[[120 124]
 [115 124]
 [116 123]
 [156 142]]
|
[[120 124]
 [115 124]
 [116 123]]

[[150 111 138]
 [134 123 136]
 [115 119 130]]
|
[[150 111]
 [134 123]
 [115 119]]

[[135 138]
 [154 139]
 [129 142]
 [155 157]]
|
[[135 138]
 [154 139]
 [129 142]]

[[122 128 102]
 [141 140 139]
 [130 125 120]
 [124 109 110]
 [144 123 127]]
|
[[122 128]
 [141 140]
 [130 125]]

[[149 123 119 117]
 [107 129 106 126]
 [144 114 137 138]
 [117 114 142 125]
 [134 124 148 125]]
|
[[149 123]
 [107 129]
 [144 114]]

[[128 131 125]
 [129 121 119]
 [114 106 102]]
|
[[128 131]
 [129 121]
 [114 106]]

[[150 145]
 [122 121]
 [119 114]
 [125 130]
 [111 113]]
|
[[150 145]
 [122 121]
 [119 114]]

[[125 131 145 119]
 [100 132 115 118]
 [ 99 126 126 145]
 [105 114 136 100]
 [118 138 107 121]]
|
[[125 131]
 [100 132]
 [ 99 126]]
---
[[121 136 140 140 120 135 113]
 [118 141 101 151 142 128 137]]
|
[[118 141 101 151 142 128 137]
 [121 136 140 140 120 135 113]]

[[131 126 129 127 127 129 132 127 126 126 129 126 131 128 127]
 [119 124 151 130 122 112 134 123 127 111 153 117 137 137 124]
 [130 130 133 126 130 127 134 126 125 129 131 128 128 129 128]
 [129 128 132 131 127 126 130 126 127 123 132 124 131 129 128]
 [131 130 133 133 130 132 134 122 124 126 127 125 131 127 133]
 [132 129 130 127 126 122 132 120 121 123 126 127 132 127 130]]
|
[[132 129 130 127 126 122 132 120 121 123 126 127 132 127 130]
 [131 126 129 127 127 129 132 127 126 126 129 126 131 128 127]
 [119 124 151 130 122 112 134 123 127 111 153 117 137 137 124]
 [130 130 133 126 130 127 134 126 125 129 131 128 128 129 128]
 [129 128 132 131 127 126 130 126 127 123 132 124 131 129 128]
 [131 130 133 133 130 132 134 122 124 126 127 125 131 127 133]]

[[103 113]
 [136 128]
 [114 108]
 [134 109]
 [137 138]
 [116 112]
 [142 142]
 [103 106]
 [121 123]]
|
[[121 123]
 [103 113]
 [136 128]
 [114 108]
 [134 109]
 [137 138]
 [116 112]
 [142 142]
 [103 106]]

[[133 134 136 118 129 137 129 134 130 101 128 129]
 [132 123 134 130 128 140 124 119 122 113 122 132]
 [124 131 139 124 127 129 123 129 128 127 128 131]
 [131 122 154 133 130 138 127 132 126 129 133 132]
 [130 134 144 116 127 120 122 126 124 131 127 122]]
|
[[130 134 144 116 127 120 122 126 124 131 127 122]
 [133 134 136 118 129 137 129 134 130 101 128 129]
 [132 123 134 130 128 140 124 119 122 113 122 132]
 [124 131 139 124 127 129 123 129 128 127 128 131]
 [131 122 154 133 130 138 127 132 126 129 133 132]]

[[131 106 113]
 [114 122 115]
 [126 105 113]
 [126 135 134]
 [131 137 136]
 [145 145 148]
 [103 120 103]
 [130 106 114]
 [118 110 111]
 [140 143 149]]
|
[[140 143 149]
 [131 106 113]
 [114 122 115]
 [126 105 113]
 [126 135 134]
 [131 137 136]
 [145 145 148]
 [103 120 103]
 [130 106 114]
 [118 110 111]]

[[137 144 132 141 131 127 134 122]
 [106 120 121 120 122 130 125 133]
 [100 126 121 127 120 125 130 126]
 [152 126 132 128 136 131 126 131]]
|
[[152 126 132 128 136 131 126 131]
 [137 144 132 141 131 127 134 122]
 [106 120 121 120 122 130 125 133]
 [100 126 121 127 120 125 130 126]]

[[120 123 128 124 137 134 131 137 115 141 132 137]
 [121 124 133 129 133 127 132 142 115 138 128 142]
 [139 121 126 130 102 125 149 124 137 137 109 124]
 [122 131 132 134 135 129 136 145 114 141 134 145]
 [122 127 133 123 141 135 124 140 114 140 131 140]
 [121 125 131 129 134 129 133 141 115 140 131 141]]
|
[[121 125 131 129 134 129 133 141 115 140 131 141]
 [120 123 128 124 137 134 131 137 115 141 132 137]
 [121 124 133 129 133 127 132 142 115 138 128 142]
 [139 121 126 130 102 125 149 124 137 137 109 124]
 [122 131 132 134 135 129 136 145 114 141 134 145]
 [122 127 133 123 141 135 124 140 114 140 131 140]]
